In the rows, zero is written as 128.
One turn moves each row of this set onto another row. After a few examples, where does it send each row asked below?
sefu: [161 140 105 149 152 115 136  98 162 111 115 132 139 115 126 116 144 136
 136 102 162 162 147 101 137 127 135]
nim: [112 121 132 115 170 106 173 151 123 114 140 139 103 123 138 109 102 110
 120 118 142 117 122  83 135 107 134]
leg: [133 128 135 157 152 135 139 131 144 124 125 116 124 108 136 176 167 131
 125 135 131 136 119 115 126 114 122]
Babok: [147 116 122 122 128 124 116 138 165 156 116 131 128 135 119 109 109  98
 139 129 150 127 144 150 137 120 154]
rek: [148 120 137 163 155 122 177 115 164 119 121 124 121 133 150 142 141 130
 162 126 152 133 127 128 157 103 119]
fita: [142 119  93 148 187 129 135 121 113 126 142 137 117 116 124 152 136 143
 137 129 147 135 133  80 140 117 119]
tuza: [117 140 108 149 137 128 133 125 127  92 136 108 114 134 161  88 133 140
 125 128 162 152 131 135 101 117 107]
bebin: [141 128 134 122 118 132 105 121 118 156 119 118 138 121 109 147 119 128
 105 136 136 111 116 112 141  92 128]
Sinel: [139 132 150 128 157 145 151 122 144 132  94 119 118 121 111 123 113 129
 133 143  94 137 128 155 133 118 128]
zik: [123 129  93 151 169 103 140 126 124 103 145 146 127 124 138  90 115 102
 124  88 153 128 142 100 131 121 108]
por: [138 104 122 111 141 114 149 129 119 125 121 138 114 126 124 113  83 148
 106 158 113 111 143 143 152 101 131]
Rarin: [120 110 127 103 155 123 144 110 121 111 158 150 105 128 136  99 143 153
 135 128 138 111 114  90 153 108 130]
Lago: [ 98 129 122 145 134 141 143 156 126 165 108 135 107 123 111 101  93 119
 107 118 151 124 128 121 121 107 123]
ruput: [139 138  87 118 116 102 130 123 171 110 136 136 121 120 150  95 139 131
 115 121 157 148 142 133 113 104 145]
rovem: [130 124 109 131 123 135 146 124 126 124 114 128 119 117 115  94 132 128
  89 125 120 129 128 183 137 104 118]

Lago turns into Babok
por turns into rovem
ruput turns into leg
Now find these:
sefu turns into fita
rek turns into Rarin

